Here are some points, one per row:
[ 0.63 -0.14  1.36 -0.64 -1.67 -1.07 -0.44 -0.65 -0.9   0.91  1.03 -0.63
 -0.65 -0.44 -1.5  -0.86  0.45  1.49  1.64 -0.11 -0.19  0.83  0.31 -0.16]
[ 0.18 -1.25 -1.05 -0.01  0.42 -0.73 -0.03 -0.65 -1.4   0.26  0.6   1.3
 -0.65 -0.81 -0.62  0.7  -1.71 -0.1  -0.8  -1.1   0.03 -0.97  0.37 -0.04]
[ 0.   -1.03 -0.58 -1.47  0.34 -0.58 -1.09 -0.6  -1.58  2.79 -0.92  1.51
 -1.31 -0.97 -0.42  0.22 -1.23  0.7  -0.87 -1.41  0.02 -0.98  0.05  1.72]
[-0.28  0.52  1.65  0.33  0.78  0.09  0.37 -0.45  0.27 -0.32  1.25 -0.66
  0.18  0.4   1.87 -0.01  1.16  0.57  0.15  1.11 -0.2   0.95 -0.22 -1.48]
[-0.21  0.68 -1.29 -0.56  0.51  0.39 -0.41 -0.55  0.89 -0.33 -0.04 -1.51
 -0.43 -0.2   0.65  0.03 -1.19 -1.06 -0.32  1.37 -0.18  0.3  -0.18 -1.38]
[-1.21 -0.81  0.43 -1.64 -1.23  0.09 -1.89  1.15 -1.06  2.24 -0.97  1.28
 -1.63 -0.95 -0.4  -0.88  1.09  0.96 -0.58 -1.19  1.36 -0.88 -0.92  2.47]
[ 0.34  0.21 -0.2  -0.83 -0.4  -1.94 -0.57 -0.64 -1.78  1.85  0.06 -1.3
 -1.19 -1.01 -0.2  -0.47 -1.01  1.33 -0.08 -0.48 -0.19 -0.65  0.37  0.42]
[ 1.5   0.51  0.76 -0.21  1.26  0.99 -0.16 -0.57  0.49 -0.16  0.92 -1.21
  0.85 -0.66  1.33 -0.21 -0.35  0.02 -0.57  1.22  1.3  -0.28  0.99  1.07]
[-1.46  0.9  -1.34  0.44  1.04 -1.    1.23  2.01  0.53 -0.29 -0.02 -0.39
  0.04  0.32 -0.54  0.41  0.15 -0.46  2.49  0.37 -1.05  2.   -1.96 -0.09]
[-1.02 -1.34 -0.61 -1.04  0.43 -0.76 -1.29  0.59 -0.87  0.43 -0.74  1.77
 -1.26  0.71 -0.24  0.29  0.4  -0.21 -0.79 -1.34  0.46 -0.89 -1.03  0.29]
[-1.18  1.   -0.07 -1.12  1.05  0.8  -1.53  1.07  2.03  0.12 -0.93 -1.09
 -1.37 -0.93  0.25  0.53  0.79 -0.95 -0.9   1.65 -1.52 -0.85 -1.01  0.88]
[ 0.76 -0.92 -0.74  1.26 -0.78 -0.54  0.65 -0.64 -1.56 -1.87  0.14 -0.64
  0.95 -1.   -0.09  0.04 -0.81  1.48 -0.88 -0.93  1.11 -1.    0.95 -0.39]
[-0.97 -1.58 -0.01  0.81 -0.61 -1.54  1.09  0.37 -1.22 -0.99 -0.33  0.42
  0.01 -1.02 -0.95 -0.47  0.84  0.89 -0.92 -1.73 -1.04 -0.99 -0.82  1.14]
[-1.56  1.31 -1.47  0.48  0.43 -0.07  1.47  2.49  1.7  -0.34 -0.7   0.
  0.31  0.15  0.73  1.28  0.38 -1.3  -0.48  1.68 -1.29 -0.1  -2.18 -1.06]
[-0.4  -0.65  0.32 -0.04 -0.13 -0.04  0.   -0.34 -0.15  0.17  2.57  0.25
 -0.01  1.22 -0.48 -0.68  0.62 -0.1   0.15 -1.07 -0.13  0.   -0.37 -0.57]
[-1.3  -0.48 -0.42 -1.48  0.47  0.87 -1.91  1.5   0.18 -0.15 -0.82  0.35
 -1.44  1.78  0.21 -0.44  0.56 -1.18  0.22 -0.8  -0.03  0.4  -1.25 -0.3 ]
[ 1.46  0.33 -1.6  -0.32  1.37  1.04 -0.24 -0.54  0.36 -0.07  1.21 -1.13
  0.8  -0.88  0.47 -0.32 -2.   -1.65 -0.79  1.09  1.49 -0.51  2.17  1.11]
[ 0.24  1.04  1.19  1.03 -0.53 -0.04  0.68 -0.62  0.96 -0.74 -0.57  0.67
 -0.01  1.56 -0.34  0.6  -0.14  0.21  1.82 -0.06  0.29  2.1   0.14 -0.28]
[ 1.63  1.41  1.15  0.78  0.13 -0.33  0.24 -0.62  1.29 -0.4  -0.84  0.69
  1.44  1.62  1.02  1.57 -0.13 -0.25  0.09  0.68  1.54  0.45  0.95  0.7 ]
[ 1.13  1.71  0.14 -0.39 -0.46 -0.64 -0.27 -0.62  0.7   0.62 -0.99 -0.36
  0.66 -0.1  -0.99  2.45 -0.27  0.68 -0.12  1.02 -0.1  -0.3   0.95 -0.38]
[-0.36 -0.98  0.93  1.31  1.54  2.    1.09 -0.44  0.46 -0.04 -0.13 -0.69
  0.86 -0.89  1.36 -1.5   0.85 -0.19 -0.95  0.23 -0.62 -0.96 -0.24 -1.2 ]
[ 0.55  0.07 -1.18  0.07  0.22 -0.24  0.06 -0.64 -0.83  0.01  2.79 -0.69
 -0.34  1.02 -0.25 -0.49 -1.48 -0.81  2.49 -0.54  0.19  2.21  0.94 -0.38]
[-0.79 -1.5   0.55 -1.37  0.4   0.7  -1.39  0.09 -0.06 -0.32 -0.97  1.39
 -1.22  1.29  0.62 -1.39  1.26 -0.53 -0.93 -0.81 -0.25 -0.98 -0.6  -0.59]
[ 1.06 -0.74  0.62  1.13 -0.13  0.48  0.53 -0.62 -0.09 -0.76  0.81 -0.55
  1.39  1.76  0.03 -0.99  0.21 -0.36 -0.15 -1.19  1.29 -0.16  0.74  0.21]
[-0.61 -0.3   0.33  1.7   1.08  2.22  1.38 -0.19  0.8  -0.12 -0.42 -0.54
  1.02 -0.72  1.65 -0.6   0.93 -0.33 -0.83  0.69 -1.16 -0.69 -0.45 -0.66]
[ 0.48  0.79 -0.39 -0.94  0.51 -0.22 -0.62 -0.67  0.89 -0.32 -0.65 -1.67
 -1.15  0.98  0.33  0.12 -1.02 -0.97  0.48  0.87  0.11  1.41  0.51  0.12]
[ 0.04  1.16  1.38 -1.64 -0.35  1.21 -1.19 -0.61  1.14 -0.07 -1.    0.44
 -1.56  1.78  0.09  0.92  0.11 -0.03  1.1   0.04 -0.08  1.53  0.01  0.93]
[ 1.35 -0.25 -0.93 -0.71 -1.11 -1.43 -0.39 -0.62 -0.88  1.27  0.68 -0.41
  0.56 -0.82 -0.5  -0.54 -1.37 -0.02  0.68 -0.46 -0.51 -0.06  1.59 -0.79]
[ 0.65  1.5   0.77 -0.29 -0.84 -0.45 -0.24 -0.62  0.66  0.53 -0.9  -0.89
 -0.31 -0.02 -1.2   1.74  0.02  0.99  0.49  0.82 -0.01  0.26  0.45 -0.3 ]
[ 0.95 -0.17 -0.88  1.56  0.74  1.98  0.76 -0.56  0.4  -0.33 -0.26 -0.4
  1.55 -0.16  1.56 -0.55 -0.82 -0.85 -0.52  0.82  1.6  -0.18  1.19  1.09]
[-0.52 -0.04  1.05  1.41 -1.43  0.51  1.21 -0.29 -1.02 -1.49  0.11 -0.23
  0.9  -0.48 -2.02 -0.71  1.33  1.34  1.84 -0.06 -0.89  0.96 -0.43  0.84]
[-0.63  0.65  1.    0.23  1.19  0.59  0.35 -0.09  0.85 -0.23  0.84 -0.81
 -0.08 -0.44  1.66 -0.04  1.57  0.27 -0.47  1.34 -0.58 -0.03 -0.48 -1.79]
[-1.71  1.57 -0.24  0.92  0.58  0.32  1.94  3.14  1.49 -0.36 -0.95  1.5
  0.92  0.75  1.39  2.11  1.72 -0.76 -0.61  1.55 -2.01 -0.34 -1.5  -1.13]
[-1.04 -1.6   0.12 -0.99 -0.99 -1.9  -1.23  0.66 -1.09  2.11 -0.86  1.88
 -1.2  -1.02 -0.23 -0.71  0.91  1.6  -1.   -1.63  0.61 -1.03 -0.85  1.4 ]
[ 1.25  1.2   1.55  1.07 -2.95 -0.7   0.45 -0.61  0.21 -1.38 -0.81  1.11
  1.72 -1.   -1.54  1.03  0.51  1.69  0.09  0.12  1.64 -0.44  0.68 -0.98]
[-1.47 -0.55 -0.75  1.51  0.59  0.33  1.96  2.14 -0.71 -1.94 -0.18 -0.71
  0.82 -0.9  -1.42 -0.36  0.59  0.12 -0.14 -0.86 -2.61 -0.6  -1.53  1.72]
[ 0.9   0.32 -1.71  0.59  0.35 -0.49  0.29 -0.61 -0.46 -0.37  1.79 -0.4
  0.77  1.79  0.27 -0.36 -1.49 -2.02  1.67 -0.27  0.73  2.37  1.78 -0.12]
[ 1.72 -1.16  1.6   0.31 -2.24 -1.1   0.06 -0.57 -1.29 -0.16  1.09  0.71
  1.08 -0.7  -1.95 -2.56  0.17  1.6  -0.78 -0.88  0.98 -0.86  0.89 -1.19]
[-0.1  -1.4  -1.46 -1.26  0.43  1.21 -0.93 -0.57  0.63  0.23 -0.9   1.65
 -1.04 -1.04  0.41  1.09 -1.58 -1.82 -0.94  0.24 -0.17 -1.04  0.   -0.85]
Along one direction, these points spread out more than along any other. Take the direction at right angles to it along which they spread out most. Go by this last direction. How far along it is each point below, from 0 to 99? The average is 50, and the first point in the table lies past the average. One standard deviation of the points above along it is 16.
[-1.02 -1.34 -0.61 -1.04  0.43 -0.76 -1.29  0.59 -0.87  0.43 -0.74  1.77
 -1.26  0.71 -0.24  0.29  0.4  -0.21 -0.79 -1.34  0.46 -0.89 -1.03  0.29] 28
[-1.18  1.   -0.07 -1.12  1.05  0.8  -1.53  1.07  2.03  0.12 -0.93 -1.09
 -1.37 -0.93  0.25  0.53  0.79 -0.95 -0.9   1.65 -1.52 -0.85 -1.01  0.88] 25
[ 1.46  0.33 -1.6  -0.32  1.37  1.04 -0.24 -0.54  0.36 -0.07  1.21 -1.13
  0.8  -0.88  0.47 -0.32 -2.   -1.65 -0.79  1.09  1.49 -0.51  2.17  1.11] 70
[ 0.55  0.07 -1.18  0.07  0.22 -0.24  0.06 -0.64 -0.83  0.01  2.79 -0.69
 -0.34  1.02 -0.25 -0.49 -1.48 -0.81  2.49 -0.54  0.19  2.21  0.94 -0.38] 74
[-0.79 -1.5   0.55 -1.37  0.4   0.7  -1.39  0.09 -0.06 -0.32 -0.97  1.39
 -1.22  1.29  0.62 -1.39  1.26 -0.53 -0.93 -0.81 -0.25 -0.98 -0.6  -0.59] 29
[-0.1  -1.4  -1.46 -1.26  0.43  1.21 -0.93 -0.57  0.63  0.23 -0.9   1.65
 -1.04 -1.04  0.41  1.09 -1.58 -1.82 -0.94  0.24 -0.17 -1.04  0.   -0.85] 38
[-0.63  0.65  1.    0.23  1.19  0.59  0.35 -0.09  0.85 -0.23  0.84 -0.81
 -0.08 -0.44  1.66 -0.04  1.57  0.27 -0.47  1.34 -0.58 -0.03 -0.48 -1.79] 46
[ 1.13  1.71  0.14 -0.39 -0.46 -0.64 -0.27 -0.62  0.7   0.62 -0.99 -0.36
  0.66 -0.1  -0.99  2.45 -0.27  0.68 -0.12  1.02 -0.1  -0.3   0.95 -0.38] 59
[ 0.48  0.79 -0.39 -0.94  0.51 -0.22 -0.62 -0.67  0.89 -0.32 -0.65 -1.67
 -1.15  0.98  0.33  0.12 -1.02 -0.97  0.48  0.87  0.11  1.41  0.51  0.12] 58
[ 0.63 -0.14  1.36 -0.64 -1.67 -1.07 -0.44 -0.65 -0.9   0.91  1.03 -0.63
 -0.65 -0.44 -1.5  -0.86  0.45  1.49  1.64 -0.11 -0.19  0.83  0.31 -0.16] 61
[ 1.5   0.51  0.76 -0.21  1.26  0.99 -0.16 -0.57  0.49 -0.16  0.92 -1.21
  0.85 -0.66  1.33 -0.21 -0.35  0.02 -0.57  1.22  1.3  -0.28  0.99  1.07] 65
